In the data rows, 128 means zero.
What is the hidden score of each row? Scores go from 0 to 20, and 10 is about the middle. The score is a weighted sum of the row's numbers plus the product of two more (or one squared), each taken from its middle value.
[177. 190. 191. 199. 162. 63. 108. 118. 171. 135. 141. 140. 135. 120. 131.
 126.] 10
[109. 78. 60. 86. 171. 155. 169. 144. 96. 102. 124. 102. 123. 128. 110.
 132.] 19
[109. 107. 102. 99. 111. 60. 117. 123. 106. 115. 110. 111. 146. 160. 173.
 128.] 7
[109. 103. 90. 138. 133. 185. 130. 137. 78. 101. 81. 77. 67. 141. 143.
 113.] 12
[123. 174. 150. 83. 132. 66. 109. 134. 255. 192. 255. 255. 211. 101. 125.
 143.] 8
[99. 131. 116. 105. 115. 91. 124. 117. 150. 158. 173. 160. 132. 74. 91.
 116.] 9
[74. 71. 60. 49. 120. 124. 106. 104. 119. 135. 86. 97. 102. 148. 160.
 169.] 7
[140. 169. 158. 169. 121. 48. 110. 133. 124. 146. 121. 116. 143. 143. 147.
 138.] 10
[126. 148. 126. 122. 104. 59. 103. 117. 176. 159. 172. 165. 151. 159. 181.
 114.] 13
[163. 197. 203. 166. 113. 15. 129. 127. 145. 125. 158. 164. 135. 103. 79.
 132.] 9
[71. 141. 102. 25. 107. 106. 163. 134. 187. 170. 195. 198. 231. 61. 26.
 142.] 7
[99. 91. 84. 92. 126. 140. 119. 127. 120. 126. 133. 133. 119. 121. 150.
 114.] 9
[125. 124. 144. 150. 117. 202. 135. 126. 142. 120. 169. 152. 117. 134. 168.
 104.] 13
[135. 95. 105. 143. 143. 129. 117. 117. 70. 119. 87. 81. 90. 147. 165.
 122.] 7
[98. 71. 71. 110. 153. 164. 133. 146. 77. 96. 96. 81. 91. 136. 145.
 133.] 11
[116. 130. 139. 149. 119. 140. 133. 159. 122. 140. 108. 126. 124. 130. 128.
 146.] 13
[121. 133. 135. 135. 124. 135. 132. 129. 77. 110. 83. 83. 74. 128. 141.
 129.] 11
[142. 191. 171. 139. 135. 99. 132. 131. 199. 176. 214. 201. 176. 85. 68.
 113.] 9
[99. 112. 109. 127. 124. 143. 124. 114. 104. 121. 105. 104. 95. 151. 144.
 112.] 8
[164. 137. 151. 176. 123. 108. 108. 145. 120. 134. 136. 134. 115. 87. 51.
 122.] 9
[113. 98. 102. 127. 120. 173. 156. 141. 142. 149. 144. 141. 103. 124. 132.
 134.] 12
[143. 123. 107. 117. 109. 118. 126. 98. 145. 132. 139. 151. 83. 148. 135.
 108.] 6
[84. 88. 68. 61. 148. 138. 123. 141. 159. 118. 168. 156. 140. 163. 156.
 136.] 14
[152. 96. 109. 138. 125. 117. 114. 162. 79. 115. 94. 93. 132. 113. 142.
 136.] 10
[118. 87. 82. 85. 137. 148. 128. 138. 160. 137. 151. 166. 150. 121. 161.
 151.] 9
[104. 95. 96. 114. 141. 140. 116. 121. 115. 105. 122. 121. 160. 128. 103.
 118.] 9
[75. 56. 62. 44. 124. 115. 116. 118. 97. 98. 114. 108. 104. 120. 116.
 133.] 11
[132. 105. 127. 134. 107. 140. 130. 123. 151. 160. 146. 149. 108. 119. 112.
 140.] 8
[176. 190. 197. 190. 129. 77. 104. 103. 106. 135. 125. 126. 142. 138. 118.
 123.] 10
[120. 104. 105. 91. 130. 160. 139. 132. 99. 119. 110. 91. 160. 114. 129.
 141.] 10
[95. 88. 90. 100. 118. 133. 117. 177. 101. 110. 123. 100. 159. 126. 149.
 125.] 12
[161. 152. 163. 180. 136. 95. 110. 117. 143. 127. 140. 150. 105. 141. 131.
 110.] 8
[72. 50. 60. 83. 138. 139. 192. 133. 82. 74. 68. 73. 123. 175. 184.
 134.] 8
[172. 143. 152. 168. 140. 123. 165. 114. 162. 133. 161. 164. 103. 100. 64.
 150.] 11
[144. 179. 180. 176. 126. 96. 115. 116. 130. 148. 140. 146. 125. 133. 152.
 129.] 10
[140. 159. 145. 162. 127. 128. 125. 127. 78. 111. 102. 105. 127. 109. 117.
 139.] 10
[105. 134. 120. 109. 127. 142. 127. 128. 139. 124. 123. 138. 109. 129. 153.
 120.] 12
[144. 196. 129. 173. 138. 117. 119. 128. 127. 167. 147. 132. 82. 154. 138.
 131.] 11
[122. 126. 134. 136. 143. 129. 127. 126. 110. 121. 101. 112. 98. 154. 160.
 151.] 11
[127. 115. 117. 150. 125. 129. 129. 127. 173. 139. 175. 179. 125. 163. 201.
 122.] 15
[158. 189. 174. 150. 112. 168. 117. 132. 96. 108. 97. 101. 210. 88. 45.
 126.] 11
[115. 112. 102. 134. 133. 153. 141. 147. 119. 107. 136. 126. 107. 134. 165.
 144.] 13
[88. 65. 51. 82. 130. 210. 128. 123. 58. 98. 51. 51. 186. 109. 117.
 111.] 9
[128. 130. 129. 159. 119. 147. 125. 119. 107. 126. 100. 105. 117. 120. 148.
 131.] 17
[130. 102. 101. 127. 128. 143. 125. 128. 145. 131. 135. 142. 149. 118. 111.
 154.] 8
[119. 114. 101. 94. 139. 121. 128. 130. 127. 112. 137. 137. 165. 118. 103.
 130.] 10
[102. 72. 66. 96. 130. 91. 117. 165. 92. 127. 79. 68. 113. 182. 136.
 142.] 12
[108. 120. 92. 108. 115. 137. 111. 129. 80. 97. 92. 81. 96. 161. 151.
 205.] 13
[143. 125. 160. 125. 119. 117. 137. 126. 154. 126. 161. 155. 130. 134. 175.
 138.] 9
[129. 119. 128. 160. 121. 117. 130. 118. 165. 135. 139. 144. 112. 143. 149.
 124.] 13
[136. 92. 93. 109. 135. 136. 146. 128. 84. 128. 110. 92. 97. 118. 126.
 120.] 8
[115. 120. 136. 128. 143. 211. 177. 134. 138. 144. 146. 139. 155. 140. 145.
 113.] 10
[126. 122. 120. 127. 108. 136. 115. 125. 86. 128. 95. 103. 94. 129. 112.
 123.] 8
[139. 96. 125. 158. 116. 110. 110. 132. 99. 136. 115. 92. 111. 137. 131.
 127.] 8
[85. 104. 95. 74. 119. 144. 136. 120. 105. 95. 124. 92. 187. 162. 179.
 118.] 9
[88. 83. 76. 90. 146. 153. 118. 121. 102. 115. 93. 89. 172. 184. 191.
 121.] 8
[170. 189. 198. 201. 128. 55. 95. 116. 144. 145. 155. 162. 177. 81. 61.
 120.] 7
[59. 67. 48. 3. 139. 91. 147. 129. 102. 120. 115. 117. 159. 102. 139.
 120.] 6
[165. 128. 151. 123. 113. 65. 112. 120. 129. 104. 117. 120. 105. 142. 126.
 133.] 11
[106. 115. 134. 102. 123. 116. 120. 142. 167. 132. 168. 183. 156. 48. 11.
 121.] 9
[109. 87. 89. 116. 125. 172. 130. 117. 56. 95. 60. 63. 127. 137. 123.
 165.] 9
[96. 72. 84. 95. 147. 151. 126. 149. 122. 115. 121. 118. 213. 100. 67.
 129.] 11
[123. 116. 106. 130. 138. 86. 99. 112. 55. 77. 77. 62. 161. 76. 60.
 122.] 9
[156. 142. 136. 157. 131. 85. 118. 122. 103. 123. 135. 113. 134. 145. 101.
 135.] 14
[135. 96. 97. 138. 125. 169. 136. 170. 92. 113. 96. 86. 131. 139. 123.
 116.] 11
[113. 71. 125. 145. 131. 200. 148. 143. 100. 125. 77. 83. 63. 142. 118.
 133.] 12
[176. 209. 236. 224. 118. 65. 124. 108. 145. 181. 171. 163. 139. 111. 111.
 107.] 8
[126. 119. 116. 132. 129. 97. 118. 132. 122. 111. 101. 118. 190. 130. 110.
 116.] 7
[83. 131. 91. 8. 126. 132. 126. 138. 141. 127. 173. 157. 202. 69. 42.
 119.] 19
[174. 139. 121. 140. 117. 74. 113. 118. 117. 120. 131. 130. 139. 118. 111.
 128.] 6
[110. 177. 150. 64. 131. 88. 99. 110. 131. 122. 110. 125. 171. 110. 149.
 151.] 10
[150. 139. 117. 132. 125. 142. 133. 118. 127. 111. 105. 121. 71. 121. 116.
 119.] 10
[88. 92. 81. 76. 137. 125. 134. 135. 116. 131. 152. 136. 127. 140. 164.
 138.] 8
[112. 95. 80. 72. 138. 156. 114. 127. 108. 148. 107. 112. 120. 146. 143.
 126.] 9
[141. 126. 131. 148. 124. 127. 115. 111. 96. 93. 89. 87. 105. 139. 141.
 140.] 9
[121. 131. 146. 138. 117. 157. 146. 117. 151. 126. 120. 119. 162. 123. 144.
 112.] 15
[89. 58. 61. 91. 132. 180. 138. 111. 72. 84. 20. 21. 127. 188. 219.
 157.] 11
[157. 177. 168. 190. 127. 111. 124. 110. 163. 119. 121. 127. 84. 100. 102.
 102.] 17
[124. 90. 104. 122. 133. 180. 131. 135. 141. 150. 139. 151. 133. 107. 98.
 122.] 7
[142. 148. 131. 144. 117. 165. 116. 104. 131. 122. 118. 109. 101. 131. 113.
 151.] 11
[137. 115. 136. 142. 137. 169. 122. 134. 170. 130. 160. 171. 95. 143. 147.
 111.] 9
[120. 150. 111. 140. 132. 138. 121. 120. 130. 139. 148. 142. 67. 143. 129.
 124.] 9
[112. 99. 112. 146. 122. 199. 126. 144. 97. 94. 81. 84. 76. 185. 156.
 148.] 13
[77. 80. 76. 104. 144. 152. 119. 128. 147. 111. 140. 125. 122. 154. 192.
 120.] 12
[79. 79. 52. 58. 128. 139. 130. 132. 73. 104. 85. 82. 105. 148. 197.
 126.] 10
[94. 82. 83. 117. 123. 165. 116. 130. 144. 166. 136. 139. 148. 112. 137.
 132.] 15
[129. 79. 96. 159. 110. 196. 138. 132. 70. 118. 53. 68. 39. 151. 138.
 121.] 12
[119. 110. 126. 139. 116. 179. 142. 131. 153. 159. 177. 167. 92. 146. 144.
 113.] 8
[133. 148. 148. 152. 135. 128. 125. 153. 203. 162. 206. 198. 151. 145. 185.
 131.] 14
[119. 139. 111. 122. 132. 141. 132. 120. 63. 111. 74. 76. 155. 80. 66.
 124.] 8
[163. 149. 148. 152. 107. 96. 110. 103. 100. 115. 127. 97. 127. 153. 206.
 130.] 11
[132. 103. 146. 146. 114. 167. 118. 112. 110. 110. 99. 110. 99. 142. 173.
 153.] 10
[111. 192. 133. 66. 129. 80. 128. 148. 161. 182. 192. 184. 163. 145. 181.
 148.] 10
[169. 147. 161. 140. 142. 84. 119. 140. 148. 117. 116. 126. 146. 140. 152.
 136.] 10
[133. 153. 153. 121. 141. 95. 131. 121. 130. 119. 132. 135. 119. 117. 121.
 135.] 12
[93. 67. 72. 90. 129. 139. 109. 150. 78. 107. 64. 82. 56. 154. 152.
 132.] 9
[159. 176. 206. 188. 117. 43. 106. 137. 136. 138. 127. 118. 153. 97. 109.
 144.] 11
[136. 108. 115. 167. 123. 140. 124. 118. 143. 121. 141. 135. 78. 179. 159.
 169.] 9
[156. 214. 185. 138. 117. 98. 108. 136. 205. 148. 217. 202. 132. 71. 65.
 137.] 12
[141. 115. 121. 122. 133. 149. 123. 112. 119. 126. 130. 134. 141. 136. 156.
 122.] 7
[136. 160. 149. 152. 141. 78. 141. 122. 158. 128. 170. 160. 141. 129. 120.
 151.] 10
[99. 106. 90. 122. 109. 170. 151. 133. 86. 114. 111. 107. 94. 152. 132.
 122.] 9
[131. 123. 147. 175. 111. 156. 178. 111. 107. 131. 110. 118. 81. 130. 106.
 133.] 8
[136. 135. 139. 129. 134. 133. 125. 118. 156. 143. 135. 147. 177. 96. 91.
 128.] 7
[145. 103. 104. 132. 151. 152. 134. 113. 123. 148. 133. 122. 106. 130. 129.
 116.] 8
[143. 124. 129. 145. 144. 133. 116. 119. 131. 142. 170. 153. 66. 125. 151.
 112.] 8
[191. 193. 209. 188. 129. 123. 127. 115. 166. 145. 172. 158. 152. 95. 67.
 160.] 15
[98. 106. 90. 111. 125. 139. 116. 122. 123. 139. 148. 149. 185. 145. 113.
 134.] 6
[148. 155. 173. 140. 128. 121. 139. 167. 169. 153. 185. 200. 144. 80. 47.
 125.] 12
[118. 147. 142. 84. 123. 160. 159. 127. 100. 122. 131. 102. 167. 96. 81.
 131.] 17
[142. 164. 195. 178. 116. 101. 132. 148. 147. 131. 150. 151. 172. 109. 104.
 125.] 11
[126. 168. 146. 121. 130. 68. 132. 131. 154. 136. 162. 174. 149. 135. 187.
 122.] 12
[117. 93. 103. 107. 125. 154. 133. 130. 143. 131. 136. 140. 128. 100. 49.
 121.] 10
[130. 99. 123. 166. 150. 185. 135. 133. 55. 86. 62. 63. 63. 168. 148.
 130.] 15
[133. 113. 120. 103. 118. 113. 110. 125. 87. 107. 93. 88. 118. 115. 113.
 116.] 9
[120. 114. 143. 146. 128. 78. 125. 134. 138. 121. 109. 113. 116. 157. 141.
 128.] 9
[103. 86. 102. 126. 117. 180. 164. 116. 181. 113. 121. 137. 84. 177. 180.
 126.] 14
[110. 94. 113. 113. 113. 130. 165. 126. 129. 171. 107. 127. 134. 141. 106.
 127.] 5
[115. 90. 107. 109. 132. 147. 138. 119. 108. 102. 93. 94. 105. 152. 218.
 137.] 12
[120. 94. 122. 136. 136. 186. 129. 123. 76. 100. 77. 79. 97. 172. 192.
 130.] 10
[108. 163. 126. 92. 125. 118. 136. 155. 153. 125. 167. 162. 172. 130. 138.
 125.] 11
[155. 152. 178. 168. 142. 124. 123. 158. 151. 113. 152. 148. 134. 178. 171.
 116.] 14
[152. 190. 176. 140. 146. 91. 122. 140. 146. 137. 160. 155. 174. 111. 155.
 127.] 11
[119. 144. 151. 130. 141. 128. 112. 109. 114. 106. 99. 105. 124. 147. 170.
 119.] 10
